In the rows, zero is written as 128.
One hidden turn or mirror swaps the rows below in pairs. Which row is each named row swapped with?
The rows were stretched afterwards, more along some directions than others.
K_389: [114 126 124 114 144 131 112  95 123 144 126 115 125 154 104 156 165 134
 134 152 161 127]
K_282: [122 115 128 149 162 104 132 120 149 149 120 157  83 101  97 145 144 139
 122 118 121  97]
K_845: [114 119 125 110 162 125 116  97 139 150 127 108 118 148 103 152 162 140
 129 147 157 125]
K_359: [102  91 138 116 173  99 143  72 161 123 115 185 129  99 131 128 162 157
 105 126 148 101]
K_523: [124 112 128 145 128 111 118 111 121 120 100 121  97 126 141 124 142 108
 116 140 129  83]
K_570: [133 122 160 127 169 119 162 101 138 112 139 122  97  98 140 137 116  95
  94 135 107 128]
K_136: [127 147 131 145 137 129 116 104 129 136 107 164  91  78  88 141 157 136
 128 123 136 129]
K_30: [111 131 163 103 145 132 159 100  86  79  92 143 138 110 137 121 106 117
 132 125 144 125]
K_614: [115 140 158 109 117 127 133 122  87  88  67 126 125 114 135 120 123 117
 139 129 131 110]
K_967: [113 134 149 114 135 108 142 100 147  98  78 138 114 102 118 109 160 136
 120 133  95  90]
K_369: [106 110 148 109 159  99 153  73 166  96 102 171 133  90 131 116 178 167
 101 133 118  90]
K_141: [116 146 152 109 121 114 137 120 119 102  72 121 114 119 122 118 140 127
 134 131 104  90]
K_245: [122 115 150 111 143  84 185 104 144 118 119 167 121 108 108 120 117 135
 120 123 108  66]
K_264: [110 115 152 126 171 135 121  78 125 128 116  87 135 148 147 165 141  93
 114 131 159  88]
K_201: [133 141 148 110 136 136 142  62 129  82 115 190 140  96 116 104 135 122
 144 161 138 158]
K_116: [122 103 127 135 148 122 100  92 123 125 105 156 101 115 149 128 149 118
 125 132 169 109]
K_664: [137 122 156 119 174 115 156 109 138 123 150 123  97  99 138 139 109  86
 106 135 129 135]
K_767: [118 168 132 149 166 139 136 115 161 135 116 153 133  95 126 122 137 125
 126 123 115 110]
K_487: [ 98 147 135 131 151 127  97 108 138 144  91 116 149 117 155 134 159 115
 122  98 151  96]
K_564: [ 93 137 133 134 158 124  92  95 148 142  93 119 148 109 154 125 164 116
 128 100 148  88]
K_25: [ 99 151 123 136 136 133 161 112 131  96  88 128 134 144 132 135 175 171
 119 169 105 109]
K_649: [108 114 140 135 159 108 104 100 157 114 117 145 123  76 154 108 132 112
 135  92 142 108]
K_230: [119 158 134 141 153 110 144 113 173 146 126 156 132  98 126 121 140 116
 127 112 100 116]
K_914: [120 122 158  93 169 103 134 132 131 137 114 134  97 117 149 139 144 131
  98 101 157 131]
K_509: [101 114 155 104 172 117 143  64 130 127 125  94 156 144 144 155 137 104
 105 138 159  81]
K_385: [103 117 157 104 161 117 150  70 134 138 118  89 146 142 146 155 139  94
 110 139 154  76]
K_443: [119 120 144 118 128 110 140  68 117  97 110 172 130 100 137 119 124 103
 113 132 159 121]
K_511: [104 115 154 114 164 132 131  61 122 125 122  89 148 139 142 156 139  93
 108 134 161  88]
K_985: [108 136 152 124 137 102 167 100 120  67 108 153 131 103 143 134 126 137
 114 129 123 122]
K_926: [104 152 111 164 127 146 124  79 117 105  93 120 134 143 136 140 174 135
 119 176 133 118]
K_5: [126 144 147 101 138 134 133  68 130  88 112 198 140  92 121 104 136 121
 138 147 148 164]
K_161: [131 117 159 126 169 113 175  96 146 115 139 139 105  96 133 132 116  99
  98 135 103 135]
K_764: [122 132 137 146 158 143 133  85 132 100 112 130 120 155 142 131 141 110
 148 164 120 110]
K_103: [129 140 143 122 139 132 148  73 142  86 115 183 141 122 128 109 136 119
 149 169 120 139]
K_239: [105 127 134 115 160 133 117  96 165 163 118 103 132 134 110 139 175 136
 119 142 149 103]
K_501: [105 124 146 104 156 107 127 136 119 141  97 129 101 128 146 143 155 138
 101 101 154 122]
K_610: [117 131 132 102 164 103 161  87 167 165 150 137 144 148  93 132 156 130
 118 138 135 104]
K_2: [122 141 161 111 128 123 137 114 109  83  72 119 118 118 132 120 138 131
 133 139 113  94]
K_733: [127 120 156  80 179 103 179 106 154 111 139 167 118 104 114 132 133 161
 104 140 126 151]
K_814: [109 167 130 149 153 146 133  97 152 141  96 136 145 105 123 124 151 133
 124 135 118  80]
K_880: [ 89 125 134 134 151 113 105  94 155 136  95 124 141 104 156 118 154 114
 134  97 146  89]
K_669: [121 110 155 102 144  84 176  83 148 104 121 181 133 104 131 122 111 123
 115 125 131  87]
K_67: [108 148 130 128 134 136 134 104 111  93 113 164 130 115 121 145 142 144
 146 136 159 161]
K_964: [125 123 164  87 178 111 163 114 170 121 143 170 119  76 117 120 129 143
 103 120 135 153]
K_473: [119 125 127 107 153 133 111  91 128 145 130 113 121 147 102 152 160 130
 133 147 161 134]
K_783: [117 134 138 109 162 102 163  95 171 156 148 148 138 137 103 126 158 130
 109 127 117 109]
K_262: [126 125 165  72 167 106 184 109 143 104 129 159 120 106 118 131 133 158
  99 137 117 143]
K_510: [112 132 129 108 164 102 163  89 165 156 151 165 144 147  96 134 154 138
 122 135 131 116]
K_972: [111 132 154 101 155 114 121 125 122 147 105 128 114 124 144 143 155 126
  99  95 161 123]
K_675: [125 111 121 145 136 116 110 111 124 128 102 126  95 121 139 126 140 111
 116 139 140  96]
K_18: [123 126 162  78 156 103 189 111 137 101 126 171 123 106 119 131 137 163
  99 143 117 145]
K_303: [126 149 150 112 140 135 124  75 132 100 100 198 119  72 109 116 141 120
 133 130 147 161]
K_155: [131 121 152 129 172 112 153 105 138 128 145 124  94 102 136 140 117  94
 103 137 120 136]
K_485: [120 118 158 105 136  96 173  77 134  98 115 186 136 102 134 122 115 119
 113 130 139  98]
K_821: [122 125 142 138 129 100 150 107 133 101  95 124 104 127 143 124 137 115
 105 141 103  69]
K_548: [119 164 140 141 159 119 139 112 165 143 120 164 129  81 120 120 134 118
 128 107 104 115]

K_18 is swapped with K_389
K_523 is swapped with K_485
K_443 is swapped with K_821
K_783 is swapped with K_972
K_369 is swapped with K_136
K_880 is swapped with K_767

